Here are some points, one per row:
array([-0.87, -0.83, 1.61, -0.01, -0.51, 0.31, -2.02, 1.00, 1.06,
       -0.19, 0.98, -1.17, -2.32, -0.30, 0.31, 0.15, 0.32, -0.65,
       0.84, 1.04, 0.86, -0.31, -0.28, 0.27])
array([-0.93, -0.21, 2.12, 0.56, -0.47, -0.02, -0.60, -0.66, -1.02,
       0.70, 0.06, -0.81, 1.50, 0.83, 0.58, 1.31, 1.09, 2.43,
       0.32, -0.18, -0.85, -0.35, 0.05, -2.68])
array([-0.64, 0.78, 2.20, 0.49, -0.30, -0.41, 0.68, 0.69, 1.15,
       0.46, -1.09, 1.44, -0.10, 0.66, 1.30, 0.94, -1.44, 0.91,
       2.05, -0.86, 0.74, 2.11, -2.45, 1.22])
array([1.13, -0.54, -1.57, -0.06, -1.07, 0.64, 0.00, -1.14, 0.39,
       1.97, 0.00, -0.48, -0.95, -0.31, 0.95, 1.25, 0.45, 0.64,
       -0.20, -1.05, 1.39, 1.65, 0.54, 0.51])
array([2.52, 1.28, -1.68, -0.86, -0.94, 0.10, 2.07, -0.29, 1.16,
       1.47, -0.24, -1.56, -1.33, 2.63, -1.52, -0.75, 0.24, -1.72,
       1.35, -0.69, -1.78, -0.33, -0.60, 0.07])
array([0.56, 2.28, 0.11, 0.04, 1.48, 1.46, -1.57, 0.35, 1.92,
       0.46, -0.25, 0.78, -0.18, 0.00, 0.68, -0.50, 0.07, 0.43,
       1.97, 0.48, -0.46, 0.59, -0.40, 0.49])
array([0.25, -0.42, 0.36, 0.46, 0.86, -0.19, 0.21, -0.07, -0.02,
       -0.21, 0.32, -1.10, 1.07, -0.77, -0.52, -0.60, -0.97, 1.25,
       0.42, 1.25, 0.64, -0.57, 0.55, 1.42])
array([-0.88, 0.58, 0.49, -1.06, -0.75, 0.63, -0.81, 0.10, -2.00,
       -0.81, -1.71, 0.05, -1.27, -0.11, 0.02, -1.62, -1.92, 1.04,
       -0.44, -0.60, -0.64, -1.29, 0.32, -0.79])
array([0.99, 0.58, 0.94, 1.54, 0.75, -0.03, -0.35, 1.99, 0.66,
       -0.73, -0.64, -1.51, -0.05, -0.75, 1.36, 0.81, -0.44, -1.08,
       0.18, 2.01, -0.17, -0.28, 0.17, -1.43])
array([0.27, -1.57, 0.90, -0.60, -0.56, 0.94, -1.06, -0.71, -0.06,
       0.57, 0.31, 0.87, 0.60, -0.50, 0.28, 0.51, -0.30, -1.01,
       -1.35, -0.15, 0.14, -0.84, -0.36, 1.41])
array([0.92, -0.38, -0.04, 0.66, 2.31, 0.95, -1.29, 0.62, -0.92,
       -0.70, -0.39, 0.00, -0.15, 0.40, -0.33, -0.22, -0.76, -0.27,
       0.94, -0.34, 0.12, 0.99, 0.64, 1.40])
array([-0.21, -0.03, -1.03, 2.22, -1.26, 0.68, -1.23, -0.95, -0.30,
       0.18, -0.29, -0.32, 1.53, -0.98, -0.11, 1.18, -0.66, -0.48,
       1.29, 1.73, 1.11, 1.55, -0.70, 0.01])
array([0.04, 0.33, -0.67, 1.59, -0.02, 0.42, 1.06, -0.36, -1.39,
       -0.76, 1.27, 1.21, -0.91, -0.68, 0.74, -0.76, -0.96, 0.22,
       -0.23, 1.11, -0.21, -1.01, 0.06, 0.04])
array([-1.16, -0.29, 1.42, -0.35, 1.00, 1.55, 1.57, -0.24, -1.33,
       0.03, -0.90, 0.80, 0.03, -0.66, -0.34, 0.47, 1.37, 0.23,
       0.10, -2.03, 0.53, 0.12, 1.24, -1.51])
array([-0.40, -0.96, -0.47, 1.17, -0.75, 0.35, 0.28, 0.13, -1.04,
       -1.07, -0.12, 0.88, 0.34, -0.68, -1.44, -2.41, 0.44, 0.57,
       0.04, -0.85, -0.21, -1.85, 0.88, 0.27])
array([-0.25, 0.41, -0.92, -0.83, -0.63, -0.20, 0.02, 0.08, 0.40,
       3.02, -0.24, 1.10, 1.13, -1.53, 0.63, -0.16, 1.14, -2.14,
       0.55, -0.84, 0.36, 0.16, -0.05, -0.34])
array([-0.76, -1.60, -0.32, -2.41, -1.20, 0.09, 0.11, -1.50, 0.29,
       -3.35, -1.03, -1.00, 0.05, -1.96, 1.80, -0.18, 1.47, 1.27,
       0.73, -0.59, -1.40, -0.88, 1.27, -1.83])
array([1.08, 0.16, 0.02, 1.05, -0.22, -1.97, -2.02, -0.16, 1.18,
       -0.62, 1.57, 1.13, -0.43, -1.17, 0.46, 0.83, -0.31, 0.47,
       -0.05, -1.10, 0.08, 0.25, 0.65, 0.38])
array([-1.18, -0.45, -0.34, 1.47, -2.38, 1.31, -1.05, -0.57, 1.36,
       0.54, 0.79, -0.13, 0.06, 0.32, -0.19, 0.21, 0.08, -0.04,
       -0.59, -0.36, 1.45, 0.62, -1.60, 0.28])
array([-0.81, -1.36, -0.24, -0.72, -0.02, 1.02, 0.94, 1.97, -0.95,
       -2.18, 0.41, -1.28, 0.81, -1.22, 1.11, 0.25, 0.10, 2.01,
       0.04, -1.13, -1.10, -1.93, 0.01, -1.41])
array([-0.34, -0.55, 0.79, 0.01, -0.34, 1.16, 0.27, -0.36, 1.70,
       -0.25, -1.08, 0.25, 0.28, -0.73, 1.15, 2.62, 1.78, 0.08,
       -0.61, 0.96, 0.73, -0.79, -0.57, 2.52])
array([1.02, -1.44, -0.77, -1.15, 0.43, 0.63, 0.87, -0.92, 0.74,
       2.41, 0.21, 0.40, 0.60, 1.01, -0.16, 0.19, -1.32, -0.90,
       0.61, 0.65, 0.05, -0.06, -0.62, -0.92])
array([0.48, -0.70, -2.93, -1.57, -0.12, -0.15, 1.39, -0.56, 1.39,
       2.83, -0.38, 0.27, -2.10, 0.55, -1.93, 0.55, 1.40, 1.05,
       -0.94, 0.48, -1.40, 1.32, -1.00, 0.71])
array([-0.51, 0.78, 1.08, -0.42, -0.23, 0.23, -0.62, 0.33, 0.73,
       -1.71, 0.06, -0.94, 1.00, -2.56, -1.24, 0.82, -0.77, 0.54,
       0.58, 0.15, -1.54, -0.22, 1.05, 0.04])
array([0.42, 1.56, 1.16, 0.14, -0.61, 0.38, -0.30, -0.13, 0.36,
       0.37, 1.29, -1.66, 0.17, 0.85, 1.25, -1.32, -0.24, 0.09,
       0.12, -0.95, 0.73, -0.55, 0.38, 1.40])
array([-1.27, 2.13, 0.07, 0.54, 0.92, -1.19, 0.93, -1.14, -1.83,
       -1.31, -0.72, 1.42, -0.04, 1.42, -0.34, -0.90, 0.56, 0.35,
       -1.43, 0.18, -0.81, -1.47, 0.87, -0.79])
array([1.53, 1.15, -0.66, -0.87, 0.70, 0.84, -0.78, 1.45, -0.73,
       -0.34, 2.10, 0.86, -0.51, 0.05, 0.95, -0.06, 0.55, -0.55,
       -0.22, 0.31, 0.81, 0.81, -0.98, -0.39])
array([1.79, -0.73, 1.52, 0.58, 0.23, -1.18, -0.23, 1.86, -1.28,
       -0.61, 1.03, 0.43, 1.16, 0.86, -0.53, -1.33, 1.16, -0.87,
       0.04, 0.76, -0.70, 1.05, -0.23, 1.05])
array([0.51, 0.41, 1.71, 0.13, -1.36, -0.29, 1.18, -0.55, -1.87,
       1.31, -0.43, 0.84, 0.33, -0.27, -0.32, -0.41, 0.07, 0.42,
       -0.87, 0.15, 1.25, 0.14, 0.94, -0.55])
array([-0.32, 0.51, -0.78, -0.12, 1.43, -2.61, 0.45, -0.72, -0.96,
       2.53, 0.25, -1.36, -0.35, 0.99, 0.27, -0.52, -0.25, -0.82,
       -0.24, 0.75, -1.57, 0.35, -1.63, -0.96])
array([-1.19, -0.08, -1.90, -0.54, 0.70, -0.44, 1.62, -0.07, 0.82,
       -0.23, 0.86, -0.09, -0.21, 2.30, -0.27, 0.15, -0.91, -2.01,
       -0.57, 0.06, -2.11, 1.76, 1.00, 0.65])
array([-0.22, 0.73, -1.18, -0.52, 1.45, -2.60, 0.15, -1.41, 0.46,
       -1.30, 0.13, -1.08, -0.07, 1.17, -2.95, 1.95, -0.17, -1.42,
       -1.33, -0.99, 0.58, -0.21, 0.02, 0.37])
array([0.07, 0.26, -0.55, -1.60, 0.55, -0.82, 0.30, 1.03, 0.24,
       -0.42, 0.29, -0.44, 0.75, 0.76, 0.40, -1.26, 0.18, 0.18,
       0.27, 1.18, 3.05, 0.55, 0.39, 0.41])
array([-1.53, -0.61, -1.30, -0.32, -0.32, -0.41, -0.79, 1.30, -0.90,
       -0.92, -0.51, 1.96, 0.31, 0.00, -1.19, 0.33, -0.78, 0.15,
       -0.57, 0.00, 0.01, -0.61, 1.49, 0.27])
array([-0.12, -1.17, 0.84, 1.35, 1.24, -1.17, 0.61, -0.38, 0.57,
       -1.10, -1.91, 0.27, -0.76, 0.38, -0.86, -1.51, -0.25, -0.37,
       -2.79, -0.55, 0.31, -0.48, -1.04, -1.58])
Along one direction, these points spread out more than along any other. Take the direction at right angles to it along which they spread out most. Go by this last direction. How far along it is each point below, from 0 to 99? The average is 50, and the first point in the table lies past the average. One standard deviation of the points above along it is 16.
array([-1.53, -0.61, -1.30, -0.32, -0.32, -0.41, -0.79, 1.30, -0.90,
       -0.92, -0.51, 1.96, 0.31, 0.00, -1.19, 0.33, -0.78, 0.15,
       -0.57, 0.00, 0.01, -0.61, 1.49, 0.27]) 39
array([0.92, -0.38, -0.04, 0.66, 2.31, 0.95, -1.29, 0.62, -0.92,
       -0.70, -0.39, 0.00, -0.15, 0.40, -0.33, -0.22, -0.76, -0.27,
       0.94, -0.34, 0.12, 0.99, 0.64, 1.40]) 56
array([-1.19, -0.08, -1.90, -0.54, 0.70, -0.44, 1.62, -0.07, 0.82,
       -0.23, 0.86, -0.09, -0.21, 2.30, -0.27, 0.15, -0.91, -2.01,
       -0.57, 0.06, -2.11, 1.76, 1.00, 0.65]) 28
array([-0.88, 0.58, 0.49, -1.06, -0.75, 0.63, -0.81, 0.10, -2.00,
       -0.81, -1.71, 0.05, -1.27, -0.11, 0.02, -1.62, -1.92, 1.04,
       -0.44, -0.60, -0.64, -1.29, 0.32, -0.79]) 35
array([0.27, -1.57, 0.90, -0.60, -0.56, 0.94, -1.06, -0.71, -0.06,
       0.57, 0.31, 0.87, 0.60, -0.50, 0.28, 0.51, -0.30, -1.01,
       -1.35, -0.15, 0.14, -0.84, -0.36, 1.41]) 60
array([1.08, 0.16, 0.02, 1.05, -0.22, -1.97, -2.02, -0.16, 1.18,
       -0.62, 1.57, 1.13, -0.43, -1.17, 0.46, 0.83, -0.31, 0.47,
       -0.05, -1.10, 0.08, 0.25, 0.65, 0.38]) 63
array([-0.81, -1.36, -0.24, -0.72, -0.02, 1.02, 0.94, 1.97, -0.95,
       -2.18, 0.41, -1.28, 0.81, -1.22, 1.11, 0.25, 0.10, 2.01,
       0.04, -1.13, -1.10, -1.93, 0.01, -1.41]) 42
array([-0.22, 0.73, -1.18, -0.52, 1.45, -2.60, 0.15, -1.41, 0.46,
       -1.30, 0.13, -1.08, -0.07, 1.17, -2.95, 1.95, -0.17, -1.42,
       -1.33, -0.99, 0.58, -0.21, 0.02, 0.37]) 25
array([-1.16, -0.29, 1.42, -0.35, 1.00, 1.55, 1.57, -0.24, -1.33,
       0.03, -0.90, 0.80, 0.03, -0.66, -0.34, 0.47, 1.37, 0.23,
       0.10, -2.03, 0.53, 0.12, 1.24, -1.51]) 40
array([0.48, -0.70, -2.93, -1.57, -0.12, -0.15, 1.39, -0.56, 1.39,
       2.83, -0.38, 0.27, -2.10, 0.55, -1.93, 0.55, 1.40, 1.05,
       -0.94, 0.48, -1.40, 1.32, -1.00, 0.71]) 33
array([0.04, 0.33, -0.67, 1.59, -0.02, 0.42, 1.06, -0.36, -1.39,
       -0.76, 1.27, 1.21, -0.91, -0.68, 0.74, -0.76, -0.96, 0.22,
       -0.23, 1.11, -0.21, -1.01, 0.06, 0.04]) 45
